128 stands for zero in the data rows.
A hidden rule labels the rows of this table. It goes by one to three of the table's principal directions, not those with the most spread.
[178 110  90 107 133  93 147  84  88 137 174 120 153 130 180 114  75 135 199 100  97 141 155 123 126 143 186 197 135  98 162 103 194 124 148 136 193  91  81 189 136  79 139  87 143 132  72 115] 4
[155 146 106 160 138 147  78 113 108 116 158 153 150 163 163 122 132  79 109 142 171  46 118 108  59 138 127 101 122 116 151  92 119 156 192 155  96 215 151 177 126 105 109  93 162 125  78 153] 5
[155 144 157 115 178  78 203 128  51 126 113 136 147  72 228 129  70 196 205 119  23 217 140 145 142 122 156 208 100 102 173  95 188  99 128  91 255  55  69 180 147  68 200  80 133 117 103 110] 7
[140 135 124  94 148  76 156 124  77 135 160 140 152 123 161  91 101 136 125  97 106  94 125 120  90 150 143 149 136 116 152 143 122 119 210 136 216 114  99 211 148  62 150  60 132 108  55 103] 4
[146 137 136 182 142 151 139 161 144 118 108 132 155 118 130 141  83 108 164 150  99 182 114 162 124  68  96 146 122 130 167  71 217 179 141  94 137 160 143 121 121 174 159 164 141 153 104 169] 7
[118 178 143 119 163 104 155 141  58 123 149 168 168 143 185 114 117  94  85 113 149   9  99  97  40 146 113  60 155 115 144 162  52  93 218 145 196 168 131 216 126  67 165  31 173  91  44 129] 2
[107 119 131 161 107 161  65 159 192  90  80 111  70 109  73 140 194 131  57 174 180 119  99  78 153 149 133  87  85 108  73 146  50 126  77 159  44 152 171 104 121 153 113 187  72 124 196 108] 4
[162 152 103 107 148 119  94 110  92 139 169 168 137 168 181 138 147 129 102  97 158  46 133 110  78 182 143  96 155 127 148 103 102 121 184 150 139 174 119 152 129  76  99  67 157 126 102 138] 3
[116 123 172 152 122 147 161 197 134 141  68  99 103 125  77  87 153  97  46 155 147  91 109 112 143 130  99  85 115 140  81 179  45 106 147 122 121 114 140  95 129 168 131 146  65  84 155 120] 6
[133 112 140 131 133 112 147 105 134 108 151 106 162  99 164 142  89 104 178 126 121 118 115  80 132 102 177 129 110  69 108 137  89 124  87 116 146 126 128 146 139 128 159 115 156 110  90 108] 2
[108 156 137 118 145 120 132 148 116 122 128 153 126 136 130 125 142 123  85 123 137 102 104 124  95 139  94  95 141 133 145 146 108 126 161 137 139 152 139 155 120 110 136 107 141 126 111 122] 5
[134  96 147 131 131  97 191 107 121 108 134  76 164  75 151 123  45 118 211 124  88 166 127  99 164  83 195 170 109  70  97 152 116  97  83  96 196  63  97 153 142 125 196 118 130 101  85  99] 4
[ 70 108 152 150  93 164 151 144 214  83  77  66 118  87  53 155 136 110 155 175 129 201 102 110 196  50 121 114 117 124  85 164 121 136  15 103  63 107 160  42 119 208 164 228 136 146 177 122] 5
[110 145 138  95 136 104 135 132  96 141 136 145 124 140 135  97 161 130  75 114 140  65 120 119  93 161 110 100 138 146 126 165  66 105 183 150 146 134 123 156 138  84 117  79 131 104 109 109] 1
[132 116  78 166 123 170  62  87 147  98 130 131 158 139 137 137 159 113 159 169 138  95 135 127  52 109 118 119 133 141 174  54 172 173 175 159  53 206 163 150 121 143  94 137 202 170 104 178] 7
[137 119 152 133 141 121 141 146  91 100 136 102 141 132 155 113 106  70 107 145 148  66  96  73  92 131 150 103 110  72 111 153  70 117 140 136 161 150 127 186 121 107 145  89 134  95  75  97] 3
[ 82 163 140  91 131 150  98 131 162 133 112 168  91 132 115 186 219 197  78 119 138 151 137 135 149 159  88  76 148 176 125 135  89 130  77 113  63 143 157  28 132 147  86 162 145 155 229 137] 4
[156 134  83 152 107 154  67 137 142 137 148 154 101 173  92 133 132 116 101 128 171 132 144 153 128 153 118 141 135 142 148 100 206 172 148 152  90 159 144 146 110 139  90 160  88 158 142 155] 6
[146 107  91 138 104 136 115 114 152 145 123 119 118 127  97 125 123 156 151 129 127 162 161 144 160 137 145 174 132 146 126 113 169 126 128 129 120  89 122 122 132 137 112 153  98 141 143 136] 3
[147 122 104 133 151 131 111  65 119 124 134 142 147 111 191 161 123 165 185 120 107 126 151 119 107 141 163 130 133 115 136  81 115  91 110 129 115 125 115 125 125 111 125  96 178 136 139 144] 7
[113 110 171 142 140 111 193 175 132  86  85  66 133  88  90 103  61 101 134 142 104 165  84 119 156  73 134 132 125 103  90 167 113  95 126  95 198  86 106 137 119 136 214 139 102 103  91  98] 4
[155 143 159 120 151  83 207 168  87 170 131 149 144 108 174 114  74 137 154  95  67 173 127 147 156 123 128 166 118 100 158 137 176 134 122 105 232  73  95 162 137 128 170 109  94 110 105 116] 5
[116 132 145 118 103 118 157 179 120 159  83 113  89 136  65  70 150 147  94 136 107 173 136 197 173 121  82 168 128 200 126 149 180 125 166 132 158  81 102  98 136 122 132 155  59 125 154 129] 2
[139  99 133 133 125 119 131 115 127 101 139  94 134 105 145 140  93 111 169 133 122 142 123  93 144 116 184 142 104  68 103 132 122 126  72 127 144 111 118 148 125 133 149 135 121 121 121 107] 5
[134  85 121 110 104 118 151  95 157 154 128  92 125 110 103 122 111 156 185 112  98 188 161 148 193 115 158 182 128 139 102 132 144 110  76 108 121  59 101  72 141 150 117 155 110 129 159 115] 2
[103 136 167 119 111 116 170 219 135 145  84 117 100 131  61  92 140 124  77 136 110 171 103 175 165 107  64 139 130 170 130 162 171 150 147 120 176  99 124 110 127 149 143 167  65 129 135 119] 1
[ 81 123 141  84 137 113 104  73 117  80 159 120 157 105 193 155 189 117 130 142 148  28 102  31  60 143 168  58 114  73 107 159   0 106  93 163  96 176 153 159 141  88 115  74 223 111 105  90] 5
[147 131  87 156 131 149  97  87 127 131 147 153 158 140 152 146 111 133 180 135 120 137 154 158  92 114 122 151 140 144 173  65 200 153 156 130 104 157 139 148 122 134 113 124 174 160 108 174] 4
[136 101 116 118 111 135 130 115 132 106 127  87 122 125 122 135 122 129 176 145 110 180 139 130 156 110 154 171 125 121 137 110 194 145  86 125 129 107 110 109 124 134 128 161 139 153 138 123] 3
[158 164 130 120 164 109 135  94  69 130 182 177 154 130 243 178  94 125 166  93 126  94 135  89 105 156 181 103 125  58 145 119 113 115  81 130 168 142 116 173 122  96 151  71 164 115 117 131] 6
[106 126 101 126 112 144  92 125 157 127 121 137 116 147  78 124 162 139 101 135 148 124 131 153 110 133  90 120 151 174 139 120 147 140 163 143  85 148 148 121 120 135  97 145 135 154 136 142] 7
[116 116 120 148 117 145 116 141 149 100 123 104 145 137 101 124 128  72 106 149 171  56  99  86  92 113 130  76 144 108 106 148  77 122 148 147 109 163 153 151 113 143 135 125 149 120  86 130] 1
[125 136 103 129 108 165  59 158 176 123  99 145  57 159  61 170 183 172  71 130 169 170 135 160 172 166 101 112 149 174 113 107 167 133  92 138  69 135 141  56 100 149  85 192  77 171 224 145] 1
[129 153 165 143 150 123 155 118 106  88 147 122 161 123 200 167  77  62 175 129 139  95  82  88 120  82 160  80 124  61 108 135  90 103  53 123 146 165 122 131 106 118 194  99 189 111  92 125] 1
[126 161 108 100 144 116 121 129  85 159 145 182 121 160 138 113 154 160  82  99 127  99 148 161  84 177  90 119 161 172 172 128 150 127 209 145 151 134 122 164 127  91 102  86 129 136 124 143] 5
[153 158 140 154 142 146 141 180 175 188 113 186 120 139 122 172 127 144 108  91 119 169 129 166 174 130  82  99 150 142 145 101 164 157  87  95 109 132 145  45 116 209 113 176  95 145 190 168] 5
[ 95  91 115 100  67 152 103 145 215 172  99 103  67 152   0 109 194 161  91 121 138 203 157 203 212 125  75 152 150 221 102 146 180 159  92 127  36  90 135   0 128 201  53 232  63 166 232 136] 2
[124 118 122 107  88 135 126 153 153 134 121  93  75 156  52 109 148 113  73 122 180 122 130 117 194 154 144 123 141 144  74 190 104 105  98 141 108  90 116  82 121 129 117 164  59 116 170 101] 5
[114  79 162 122 129 122 175 121 170 151 107  92 131  83 111 123 123 135 150 123  86 172 132 109 172 109 138 133 104  98  95 156  74 121  53  97 100  76 129  71 139 201 117 163 112 108 172  99] 5
[124 146 119 155 124 151 117 167 166  87  89 114  94 119  88 146 135 124  83 148 169 125  97  87 158 134 140  90 135 113  96 152  97 101 104 137 117 127 140 115 109 131 169 162  96 128 150 121] 5
[ 99 116 146 156 113 152 106 158 167  76  99  92 121 108  88 140 139 102 113 178 151 136  93  98 131  92 123 112 100 110 100 137 103 149 102 123  98 157 164 126 126 151 143 170 125 131 125 117] 5
[ 62 131 159 122 103 162 162 162 210 108  74  82 104 133  28 152 154  90  70 134 190  94  82  99 183  94  96  23 186 157  38 218   3  50  53 111  64 111 148   2  95 185 154 173 138 112 175 113] 1
[129  94 132 160  95 139 118 124 136  83  81  60 100  91  97 111 105 143 191 183 104 223 138 155 191  80 166 208  78 135  95 105 195 119  80 125 134  82 104 114 132 118 170 181  84 136 153 125] 3
[122 131 129 146 104 145 127 154 143 105 117 100 107 140  75 125 107  96 103 146 173 129 115 118 163 115 136 124 130 128  90 164 122 113 114 124 127 117 134 125 116 129 154 153  91 118 125 119] 5
[ 92 125 119  88 144 117 149  82 145 142 136 143 155 116 133 144 143 168 159  98  89 141 139 151 104 118 100 112 173 162 154 125 123 112 132 114 110 117 125  92 128 142 115 114 201 151 135 137] 1
[148  97 125 130  97 113 150 131 147 134 126  80 124 117  96 104  88 119 168 127 121 166 136 135 193 104 167 185 116 123  94 140 153 118 104 119 158  75 100 113 141 126 149 151  84 116 114 110] 5
[139 135 107 111 135 133  79 118 109 129 173 154 123 169 130 133 146 112  74 103 177  54 135 107  82 177 137  85 146 121 128 133  98 146 174 146 106 179 141 151 125 113  85 101 127 126 123 135] 1
[106 174 117 136 113 150  86 164 110 125 121 162 113 172  79 115 157 134  60 147 172 104 131 180  96 135  64 119 150 211 146 125 163 148 230 132 130 172 153 146 131  91 116 122 115 142 111 161] 3
[ 70 149 152 114 137 136 182 109 152 131 121 140 174 117 145 183 129 110 151 116 136  78 106 102 112  91 102  36 186 130 106 175  29  62  67 107 112 123 150  78 105 163 156 103 226 120 120 136] 1
[160  99  98 140 109 138  88  99 142 130 144 108 131 149 125 104 137 104 156 142 136 121 136 138 119 122 140 166 114 133 142  81 171 161 147 153  86 160 123 126 133 124  90 137 140 143 109 136] 6
[158 213 105 187 159 186  82 200 118 126 102 209  98 195 128 175 146 102  16 126 212  47 102 129  84 177  73  17 184 149 149 104 128 114 182 147 107 210 161 127  73 135 136 121 111 141 153 193] 6
[101 155 124 143 127 159 101 127 157 116 102 158 109 124 133 176 177 149 124 147 136 146 121 130 130 127 101  88 132 138 138 113 132 129  65 143  67 152 157  89 106 157 122 163 154 157 190 152] 4
[138 105 129 111 115 120 112 111 146 154 126 121 109 114 120 113 161 174 139 120 101 172 159 150 166 140 140 172 100 151 122 108 141 154 116 121 101 109 118  75 161 138  88 157  95 132 179 126] 6
[131 125 141 147 142 116 191 168 122  91  74  83 150  86 126  85  93 135 188 171  37 232 102 171 133  49  96 207 114 150 196  79 255 169 179 106 200 112  99 144 138 122 200 159 152 158  74 137] 5
[129 135 148 127 147 107 170 139 104 121 115 124 128  96 151 119  98 147 143 129  89 173 123 123 144 122 137 158 107 106 137 140 138 117 120 110 182  89 111 158 136 113 170 120 113 115 119 106] 3
[106 115 120 104  99 123 132 146 131 114 124  91 115 144  56 103 118 126 109 133 147 140 129 151 145 119 118 152 155 170 110 161 152 118 169 120 158 100 116 131 128 104 134 136 106 133 103 113] 5
[ 97 126 116 100  95 140 129 138 179 156 117 133  93 137  42 137 151 185 135 117 101 255 160 214 199 109  71 185 151 210 155 124 249 175  98  98  95  85 131  44 131 173  95 213 100 183 198 142] 5
Here are more rows. What is the label of each one?
[ 71 133 149 120 139 145 131 123 176 117 116 137 145 120 106 164 158 117 112 122 138  99  99 119 102  99  85  40 164 139 113 149  58 117  94 118  66 164 163  67 110 183 123 142 190 139 152 142] -> 2
[208 120  91 133 166  93  94  45  39 138 206 161 170 129 249 125  58 152 198  95 106  99 179 117  72 175 215 194  96  76 158  60 152 127 193 127 190 138  92 239 155  44 120  31 141 108  64 134] -> 1
[102 121 126  95 120 117 162 102 145 125 156 113 156 132 127 147 117  96 137 110 155  74 113  74 125 124 146  88 166 101 103 188  47  85  91 126 127 111 133 128 120 128 135 101 182 112  90  95] -> 4
[173 125 155 101 132  72 139 154  49 127 146 102 110 119 151  57  96 151 114 119 102 149 143 139 155 153 179 220  71 126 116 133 152 144 211 114 244  96  73 185 185  29 154  87  40  85  86  89] -> 1
[163 153  80 157 129 136 105 127 109 129 130 156 120 152 141 129 113 123 112 123 167  78 134 117 109 167 148 116 151 122 134 120 136  88 167 167 148 126 120 188 105  89 146  96 110 125 106 146] -> 2
[ 83 164 159 130 139 161  81 170 116 103  81 153  93 141 113 156 208 152  41 156 161  82 112 136  90 151  78  42 137 175 106 130  65 114 148 135  96 180 159  88 116 126 110 129 126 131 189 155] -> 1
[159 165  87 119 141 124  50 141  33 174 179 225 115 195 164 118 165 150  26  99 183   6 173 138  25 248 114  96 142 146 163 118 119 144 255 176 167 173 146 255 128  66  51  42  78 116 110 158] -> 1
[116  98 101 122 129 142 113  47 170 126 119 119 136  97 148 165 151 180 200 129  98 165 157 125 140 121 152 137 135 134 123  93 110  93  60 125  59 104 126  69 126 150 105 142 188 152 179 137] -> 6
[132 102 132 132 110 138 128 115 138 143 114 111 106 108 113 143 117 174 173 135  95 225 171 164 193 120 146 191 101 140 113 113 181 135  63  97 120  69 117  84 136 158 115 175  85 140 193 131] -> 3
[ 85 137 129 111 109 139 103 144 187 139 103 147  86 122  59 143 183 183  95 124 124 197 134 174 171 127  76 128 135 187 127 135 156 154 100 120  72 120 151  54 132 163 100 195 100 162 207 136] -> 1
[161 143 101 149 171 127  74  69  54  79 191 158 188 146 249 146 106  75 148 140 163   0 112  56   0 153 176  84 117  53 161  81  75 127 196 166 139 232 143 255 121  54 129  20 225 114  23 137] -> 4
[107 133 135 140 107 142  88 176 182 127  75 134  72 113  63 113 197 175  87 156 111 210 121 179 169 120  76 154  94 181 140 101 189 186 124 140  79 140 148  75 141 156 106 212  66 162 202 140] -> 4
[ 71 105 110 106  94 136 107  85 133  96 141  90 139 125  75 135 137 124  92 141 211  17 143  56 105 154 176  72 158 132  35 223   0  36 149 131 118  96 153 162 135  89 125  80 140  84  97  96] -> 1
[ 89  78 119 106 100 135 110  98 182 124 126  89 119 121  63 119 159 124 120 133 144 120 130 114 133 123 126 116 136 137  90 160  75 119 102 137  60 116 145  94 126 164  85 155 137 132 149 105] -> 2
[104 169  82 151 128 146  86 115  79 104 136 177 140 147 125 122 128 152 120 165 137 130 149 172  47 133  78 160 137 179 200  99 218 152 238 147 148 159 159 250 121  72 131  98 157 161  72 163] -> 1
[112 170 194 156 136 125 184 240  97 111  70 118 115 127 115  89 126  71  69 163 121 121  65 140 129  86  72  93 111 129 132 160 142 144 152 133 190 149 128 142 116 134 197 142  88 107 106 131] -> 7
[123 201 144 174 169 165 106 176 116  62 107 172 124 126 188 209 137 107  78 158 178  78  74  52  91 140 130  26 127  67 132 124  72 115  89 131 131 201 171 157  95 119 186 119 161 129 134 142] -> 2
[156 102 137 148 113 122 149 132 142 144 115  95 127 112 117 105  94 121 167 133 108 171 137 142 181 102 152 179 101 122 106 119 151 129 105 114 140  92 107 104 141 143 142 151  87 114 130 123] -> 4
[ 91 116 128  86 116  99 170 122 147 156 119 117 132 109  80  92 143 165 118 104 103 135 141 147 144 127 109 138 155 175 118 176  98 102 164 120 146  71 116 108 151 125 128 124 122 118 125 111] -> 1
[ 80 128 147 128 123 158 162 172 216 142  74 122 112 129  46 155 160 116  88 119 136 143  93 143 162  96  57  46 186 163 106 162  93 107  70 113  63 121 152  10  90 227 126 193 142 149 190 142] -> 7
[122 132 156 112 151  97 163 147 107 126 120 130 124  96 143 114 112 156 129 117  80 176 121 135 138 125 126 152 107 114 142 137 143 139 132 110 180 101 112 146 142 120 156 126 106 121 131 108] -> 5
[132 136 141  92 144  89 152 134  95 134 152 131 138 133 149  90 129 119  99 108 122  87 112 110 102 148 128 132 127 121 141 153  94 127 189 135 176 134 111 170 148  77 132  78 134 103  75  95] -> 5
[ 80 167 153  95 150 105 149 137  83 130 128 164 131 127 146 122 157 141  64 114 141  53 112 108  75 161  98  64 147 139 120 190  27  78 173 140 163 128 137 175 128  83 141  61 146  97 111 109] -> 4
[130 101 128 103 123 120 103  99 152 131 147 116 116 118 127 137 150 150 132 113 129 137 140 108 150 147 159 135 111 113 103 128  92 138  91 124  93 126 127  90 146 134  92 141 120 127 163 107] -> 6
[128  87 127 123  99 154 102  90 216 137 127  99 108 124 116 180 169 116 166 120 148 141 127  97 196 119 164  93 126  98  73 123  79 119   0 138  11 128 137   0 111 207  82 195 145 144 222 124] -> 7
[126  93 137 143  99 141 110 128 169 118 132  83 123 136  73 116 111  81 126 137 165 119 116 121 157  99 142 125 117 121  73 145  98 133 102 122  85 140 137  91 127 158 119 159 106 116 126 118] -> 4
[123 141 131 167 110 149 140 164 103  86 120  93 133 155  89 102  80  45  94 171 192  74  96 103 111 102 125 115 131 117 102 174 110 104 173 133 159 142 140 199 107  98 178 110 116 100  49 117] -> 5
